Each named turn below is shown by a few rows before and after it. Which turns, in which order, take the first row of each later pair to the second? The first pair is answered.
Mabu (before -> after):
[-25   0   8  13  17   0  -9 -19   3] -> [-6  0  8 -8 13 -1 -5 -9 34]
[ 10   0   1 -15   5 -46  12   4  37] -> [-25 -27 -13 -36  23   6  -1   4 -29]
[  5  -8  -1  22 -12 -14 -10  -8 -28] -> [ 28  -8  -5 -10 -15 -12  -2  12  13]
Fem (before -> after):
[ 16 -31 -17   7 -17   8   0  24 -13] -> [  8 -31 -13  -9  -7  18   0  29  -2]
[-12  -9   2  -1  14  16  -1   7  -8] -> [-17  -3   6   2  16  13   0   5  -1]
[-12   1   9   4  24 -17   3 -11  -2] -> [ -6  -1   4   9  19 -21   3 -12  -9]
Siga (before -> after):
[ -3   4  12  15  -3  -7  18   1 -19] -> [16  3 10 -2 -6 -8 23  9  2]
[-17  14  17   0  10 -12  -1 -12  15] -> [-10  15  13  12   2 -23  -1 -16   7]
[ -9   3  19   4  18 -12  -6  -2  16] -> [ -6   3  16  15  15 -21  -7  -4   5]
[-24   4   0  -6  -2 -10  -9  -4 -44] -> [ 23   5 -10 -14 -24 -29   1   7 -22]
Now pairs of rows:
Each pair is 2 to 3 turns apart.
[  3 -15 -19   8  -2  -7  -3  12 -26] -> [-4 -1  0 -9 15 -9  4 17 28] | Mabu then Siga then Fem
[  9  12  17   3  -2 -45   8  -5  44] -> [  6  13  16  20  -8 -54   6 -12  24] | Siga then Siga then Siga
[-44 -29  -8   2  14  43 -19 -11 -43] -> [-30 -30 -13  19   1  30 -19 -16 -60] | Mabu then Mabu then Siga
[  8  -5  -7  27 -16 -21  -3   2 -29] -> [-15 -12   6 -28  13  24  -6  20   4] | Mabu then Siga
[-16  17  17  -6   7 -12   8   2  11] -> [-15  11   6   7  -3 -14   5  -1 -25] | Mabu then Siga
[  6 -33  -4 -32  15  23  -7  16 -23] -> [ 26 -13  12 -29  12  -6   4  21  36] | Mabu then Mabu then Fem
[ 17 -14 -18  40 -18 -40 -12  -1 -37] -> [  6 -20 -20  35 -13 -25 -15   0 -52] | Fem then Siga then Mabu
[ 12   6  -4  26  -9 -31   1  -8   9] -> [-29  -6  -4   6  15  14  -8  -7 -23] | Mabu then Fem then Siga
[ 12  26  27 -18   2 -21  23  -1  65] -> [  7  32  27  33 -10 -50  20 -23  25] | Siga then Fem then Siga
[-11  21   0  33   7 -26   1 -26 -13] -> [-32  19   8  24  23  -7   0 -24 -10] | Siga then Siga then Siga
[-40  13   8  13   9  -6  -9 -21 -41] -> [-10  31  19  21  -2 -43   2 -18  17] | Mabu then Mabu then Mabu
[ 21  -6 -16  14 -21 -18  10 -10 -20] -> [-18   5   3  30  -1 -17   6 -23 -16] | Mabu then Siga then Mabu
[ -3  -3  -1 -18   3  19  -8   9 -13] -> [-16  13  14  16   4  -9  -4  -7  -5] | Fem then Mabu
[ 15 -12  -7 -24 -12  14  15  14  17] -> [-33  -6  11  -9  12  21   9  -2   3] | Siga then Fem
[ 14 -14 -10 -35  -1  25   1  20   7] -> [-10  -8  -6  19  -8   0  -7  -8 -45] | Mabu then Fem
[ -5  -7  -1 -50  33  27   0  18  33] -> [ -5  16  16 -22  31  -7   6   7  60] | Fem then Siga then Mabu
[  0 -12 -11  -8  -4   8   0   3 -48] -> [ 33   1  -9   6 -22 -28   7   6 -16] | Mabu then Fem
[  9  -5 -12  -2  -2  -3  -7   6 -20] -> [ 19  -4 -11  -4  -6  -8  -4  11  -8] | Mabu then Fem
[ -1 -11 -17 -24   5  26  -2  13 -18] -> [-26   9   1  26   7  -6  -3 -10 -24] | Fem then Fem then Siga
[ 10 -23  10  -1 -23  25  -9 -10 -23] -> [ 21 -22   8 -15 -24  25  -6  -2  -2] | Mabu then Mabu
[ 52 -15 -19  -9 -24  -3  -1   8  10] -> [ 24  11  10  17  -8 -26   3  -7  45] | Siga then Siga then Mabu
[ 37 -16 -23 -32 -23  24   2  -1   1] -> [ -2  20  15  31 -11 -27   6 -33  27] | Fem then Siga then Mabu
[  7  18   5  19  -5 -31   3  -1   1] -> [ 11  19   7   2  -3 -25   5   9  23] | Siga then Fem
[-18  -6  -5 -24   8  27 -10   3  -1] -> [-31  14  13  10  11  -3  -7 -13  12] | Fem then Mabu
[ 31   9 -19 -24 -19 -13   3   6  24] -> [ 14  20  -7 -14  -8 -21   3   0  42] | Siga then Siga then Mabu
[-8  9  2  7 13  2  0 -4 -1] -> [ 11   2 -10   3   0   1   1  -1 -12] | Siga then Fem then Fem
[-19  24  12  20  12 -26  -8 -12  17] -> [ 14  -8 -19 -39   2  15 -12  19   4] | Siga then Fem then Mabu
[ -5  -6  -4 -15   9  32   2  -1 -13] -> [-14  14  15  21   9  -3   5 -16   5] | Fem then Mabu
[ -9  45  30   2 -20 -34   8   5  77] -> [-83  37  39  15  11   3  -8 -15  17] | Siga then Mabu then Mabu
[-31  -7  -7 -13  18  38  -3   2 -18] -> [  3 -14 -24   4  -6  19  -1   1 -44] | Siga then Fem
[ 16 -17 -32 -13  -5  10   4  36 -37] -> [ 22 -14 -33   0 -12  -4   4  30 -42] | Fem then Siga then Siga
[ -1 -11  -9 -17  -6  11  -3   2  -9] -> [-11  -9  -7 -18   0  13  -4   1 -10] | Siga then Fem
[ -1  -6  12  19 -15 -31   2  -6   1] -> [ 20 -22  -4 -17 -18  -9   2  13   2] | Fem then Mabu
[ 36   3   6  25 -19 -62 -15 -12  13] -> [  9 -35 -13 -55   8  30 -27  13 -12] | Fem then Mabu then Siga
[ -1  29   1  53 -16 -29  -3 -36 -11] -> [-26  -1 -17  10   3  33 -13 -24 -54] | Mabu then Mabu then Fem
[-12  21  14 -54  26  37   4  11  46] -> [-50  40  30  33  26  -4   0 -30  -1] | Fem then Siga
[ 18  15  -8  25 -12  -8  -1  -7  -9] -> [  1   3 -11  11  -2  17  -9  -6 -30] | Mabu then Siga then Siga
[-10  24  20  38   9 -43   7 -12   9] -> [-22 -15  -2 -38  26  36  -4  14 -17] | Siga then Mabu
[-35  -3   9 -18  15  33   3  -4 -42] -> [ 38   0   0 -46 -14   6  18  21  19] | Siga then Siga then Fem
[ 20  21  23  -2  10 -40  -9  -7  81] -> [-16  26  27  56  11 -54 -19 -38  22] | Mabu then Mabu
[-11  11  10  21  -3 -10   8 -18  -7] -> [ 26   0  -8   1 -20  -7   9  -3  -4] | Siga then Fem then Fem
[ 23  -4 -34  -7  -8 -12   7   9 -23] -> [ 28   0 -29 -20  -6 -14  10  15   6] | Fem then Mabu then Mabu
[-27 -14   2   2  15  15   0  -8 -18] -> [  8   2   6  22  -6 -28   9  -9  12] | Mabu then Fem
[ -7  45   8  30  -3 -39  14   1  -3] -> [ -2  48  16  15   2 -36  19   8  24] | Mabu then Siga then Mabu
[-18   7  23 -22  22   3  -3  10  45] -> [  7   4   3  42 -10 -35  -5 -12 -27] | Mabu then Siga
[ 21  -9 -10 -12  -6   4   0  11  -2] -> [ -2  -2  -2  17  -1  -2  -4  -5 -23] | Fem then Mabu
[-22  -6 -13  -5  10  16  -5  -6 -27] -> [ 13   8 -10  16  -9 -31   3  -9   5] | Mabu then Fem
[ 62 -27 -25 -18 -21  -5  -8  13  25] -> [-14 -40 -15 -34  20  48 -22   3 -15] | Mabu then Fem then Fem
[ 26  -5 -23 -12   7  41   7  24 -19] -> [  0  14   1 -15  29  39  10  24  27] | Fem then Fem
[-25  -5  -1  20  10 -10  -8 -15  -2] -> [  6 -14 -17  19 -10 -16  -7 -10 -15] | Mabu then Mabu then Siga
[ 22   6   0  16 -12  -4  17   5  35] -> [-25   7   7  36   4   7   8 -14  -5] | Siga then Siga
[ 15   0  32  -2 -13  -4  24  10  24] -> [-20 -12  30 -10   4  30  14   5 -11] | Mabu then Fem
[-37  21  38 -29  29  19   8  -7  37] -> [ 36   0   4 -58 -10  18  13  17  34] | Mabu then Siga then Mabu
[-13 -23  10  11   3   3  12   7 -47] -> [-14 -22  17 -28  18  24  15  25  -4] | Mabu then Mabu then Fem
[-25 -12  -8  13  -3   4   1   1 -46] -> [-27   7  16 -18  14   4  13  13  35] | Mabu then Siga
[-16  -3 -20 -22   2  28   7  -1 -13] -> [-16   7 -17  15  -7   4   8 -16 -30] | Fem then Siga
[ 15 -14  -5  -8  -7  28  11  13  15] -> [ 6 -1  8  5 -1 17 14  8 35] | Fem then Fem
[-11  21  24 -12  15  -6   8   7  61] -> [-32  26  32   6  24  -7   5  -4  47] | Mabu then Fem then Mabu
[  3  -1  -3   3   7   8   0  -5 -28] -> [-12   6   8   0  17  11  -2  -7 -10] | Mabu then Siga then Mabu
[-34 -14  12 -48  18  31  -7  10  24] -> [-44 -15   1  14   2   9 -17 -18 -56] | Siga then Fem
[-10 -10 -10 -12  13  17  -2   0 -16] -> [  5   8   3   2   7 -17   6  -2  27] | Mabu then Siga
[ 17  -7 -29   7  -9  -2  -5   6 -32] -> [ 25 -10 -31  -9  -9   3  -2  11 -22] | Mabu then Mabu
[ -7 -17 -12 -12 -11  15  -4  10 -34] -> [  1   3  11 -18  -6  -8   6  15  38] | Mabu then Siga
[ -4 -16 -14  24  24  20  -8   8 -43] -> [ -2  -5  -6  47  19  -3  -7  -1 -34] | Siga then Siga then Mabu
[ 32   5 -27 -15 -25  -9  -8  -2 -15] -> [  8  11 -19  11 -19 -16 -11 -16 -35] | Fem then Mabu
[ -6  32  17  29   1 -25   0  -6   9] -> [ 19  11   3 -29   1  11   2  23  29] | Fem then Mabu then Fem
[-15  -1  30  16  -4  -7 -15  -8   8] -> [-13  -6  23  21  -8  -6 -14 -10 -11] | Siga then Mabu then Mabu
[ 37 -21 -18 -19 -10   8   2  13  -7] -> [ -3 -20 -12   3   2  19  -7  -4 -44] | Siga then Siga
[ 34  -1 -20  -5 -11 -16  -4  -4 -27] -> [ 10  13   7 -28  16  -6   3   2  35] | Siga then Fem then Fem
[-21  -6   7 -18   9  23  -2  11  12] -> [-32   4  16   7  11   9  -2   1  10] | Fem then Mabu
[-13  18  12  14   7 -18  19  -7  27] -> [-26  -7  -7  -4  11  20   6  -4 -31] | Fem then Mabu then Siga
[  7  -5   3  19 -36 -26   4  -6   3] -> [  1  -3  11  -6 -23 -13   5   4  39] | Siga then Fem
[ 17   1   0 -19   9 -17   7  12  53] -> [-33   4  15 -10  33   1  -1  -2  35] | Fem then Siga
[ 32 -29 -33 -14  -8  26   5  12 -26] -> [ 51 -18 -25 -13 -13   8  11  17  10] | Mabu then Mabu
[ 41   0 -12  -5 -21 -20   1   7  19] -> [-11  18  20   9  12 -20  -1  -8  39] | Siga then Fem then Fem
[ 13 -19 -25 -14 -12   9  -5   1 -33] -> [-14 -13 -10 -36  11  29  -5   6  -3] | Siga then Siga then Fem
[  8 -22 -21 -23  -6  31  11   7  -4] -> [ 24  -7 -14 -17 -14   7  19  11  29] | Mabu then Mabu
[-25   7   6  42   3 -11  -3 -26 -34] -> [-39  12  23 -12  29  18   0  -5  33] | Mabu then Fem then Siga
[-14  -8  20  11  -9 -20 -20  -9  -6] -> [-11 -10  22 -16  -3  -6 -18   2  23] | Siga then Siga
[ 35  -9 -33 -23 -12  13  -1  18 -12] -> [ 46   1 -26  -9 -18  -9   4  16  10] | Mabu then Mabu
[-10 -20 -14  37 -10   0  -8 -17 -67] -> [-30  13  33   0  25  -4   7  -3  65] | Mabu then Siga then Fem
[-11 -18   5   5  12  24  -4   9 -22] -> [ 18 -22  -5  -4  -5  18   0  16 -15] | Siga then Fem then Siga
[ 34 -23 -31 -15 -18   9   7   7 -12] -> [  9 -15 -14 -38   6  22   8  12  28] | Fem then Fem
[-23 -22 -18  -2   7  31 -29   7 -33] -> [  1   6  -4  51 -13 -35 -20  -5   2] | Fem then Mabu then Fem
[-33  19  30  -6  25  10  10   6  45] -> [-52  18  33  21  25   2   4  -9  11] | Mabu then Fem
[ 21  -9  -4 -11 -19  20   0   9 -12] -> [ 30  -2   1  -6 -23   9   3  11   4] | Mabu then Mabu
[ -7  24  10  49  -9 -30   1 -20   3] -> [-20 -16 -13 -29   8  50  -9   7 -22] | Siga then Mabu
[-15  -6  -5  22  21   4  -8  -8 -37] -> [ 21  -9  -7 -26  19  10   2  18  26] | Siga then Siga
[ -6  21 -14  24 -24 -28  -6 -18  13] -> [ 23  12 -27  -1 -31 -18  -5  -3  17] | Mabu then Mabu then Siga
[ -3  10 -17   1  11 -18 -17   9  33] -> [-17  10 -15  -1  18  -8 -20   8  29] | Fem then Siga
[ -2   5  18  12  -4 -10  -1   0  18] -> [-11 -13   6  -2   1  18  -5   3 -17] | Fem then Mabu then Siga
[ 19   1  -6  29 -17 -19   8  -7 -18] -> [-31  -3  11 -12  21  28   5  -1   4] | Siga then Siga
[ 19  11   2  26 -20 -25   1  -2  -2] -> [-33  15  20  14  13   3  -4  -8   4] | Siga then Siga then Fem
[  9 -20 -14 -19  14  28 -21  -1  11] -> [-12 -18 -10   0  18  27 -25 -13 -11] | Siga then Fem
[-45   1  13  19   2   3   1 -27 -12] -> [-22 -24  -8 -28  -4  37  -1  -5 -20] | Siga then Mabu then Siga
[ 16   1   9   2  -4 -18   6   5  14] -> [-20   3  17   8  12  -2   2  -5  -5] | Siga then Mabu then Fem
[ -6  16  21  19  -5 -20   4  -9  22] -> [ 9 10 15 -8 -6 -9  7  6 38] | Fem then Siga
[-48  -3  10 -13  28  33  -5  -3  -7] -> [ 48  -1 -13  -9 -25 -20   8  14  25] | Siga then Siga
[-14 -11   8  -5  11  27   9  10 -12] -> [ 28 -10  -2  -3 -13   3  15  17   0] | Siga then Siga
[ 36  10  -8  -3 -13 -23   9  12  28] -> [-31  22  15  32  15 -19   1 -16   3] | Siga then Fem then Siga
[  9  10  13  20 -21 -46  10 -24  -7] -> [-39   9  33 -15  17  -7   6 -19  20] | Siga then Siga then Mabu
[ 52 -14 -30 -37 -13   9  -2  28  19] -> [ -5 -22 -31  -2  -2  27 -17   2 -63] | Mabu then Fem
[-17   1  -4  -8   5  15   1  -2 -23] -> [  2   5  -7  12 -11  -8   4  -8 -27] | Fem then Siga
[ -4   7  12  -2  -7 -10  10   5  10] -> [-8  7 12 -9 -4 -5  9  7  9] | Fem then Siga
[ -2  -8 -45  -6 -10  19 -15  -8 -30] -> [ 17  -4 -48   1 -22   2 -12  -8 -22] | Siga then Mabu then Fem
[ 15   1  -7  16 -14 -17   3  -8 -10] -> [-16  12  13  10   9  -6   3 -12  18] | Siga then Siga then Mabu
[ 32 -11  -5 -46 -17  10   5  16  22] -> [ -4  -6  -4  23 -19  -9  -7 -20 -55] | Siga then Siga
[ 29   4  -7 -13 -29  -8 -10 -13   0] -> [-12   6  11 -31   3  18 -14 -13  16] | Fem then Siga then Fem
[ 28  31   1  27 -37 -44  11   0  29] -> [ 32 -14 -34 -35 -34  26   0  21 -28] | Fem then Mabu
[-29   9  19   8  17   3   0  -5  12] -> [  6  14  10  22  -6 -25   5  -7  13] | Fem then Siga
[ -7  -4 -15  25   2 -31   4 -39 -21] -> [-10 -19 -15 -44  24  18   7 -13  17] | Fem then Siga then Siga
[-23   4  15  11  10   9  -8 -12 -18] -> [ 20   9   9  18 -13 -23   0  -4   6] | Mabu then Fem then Fem
[  3  26  -1  25 -10  -4   1  -4   6] -> [ 14  24  -2  15 -11  -3   5   2  17] | Siga then Fem
[-23  -6  15  -1  17  17  -5   7   8] -> [ 25  -3   0  11 -13 -14   1  16  14] | Siga then Siga
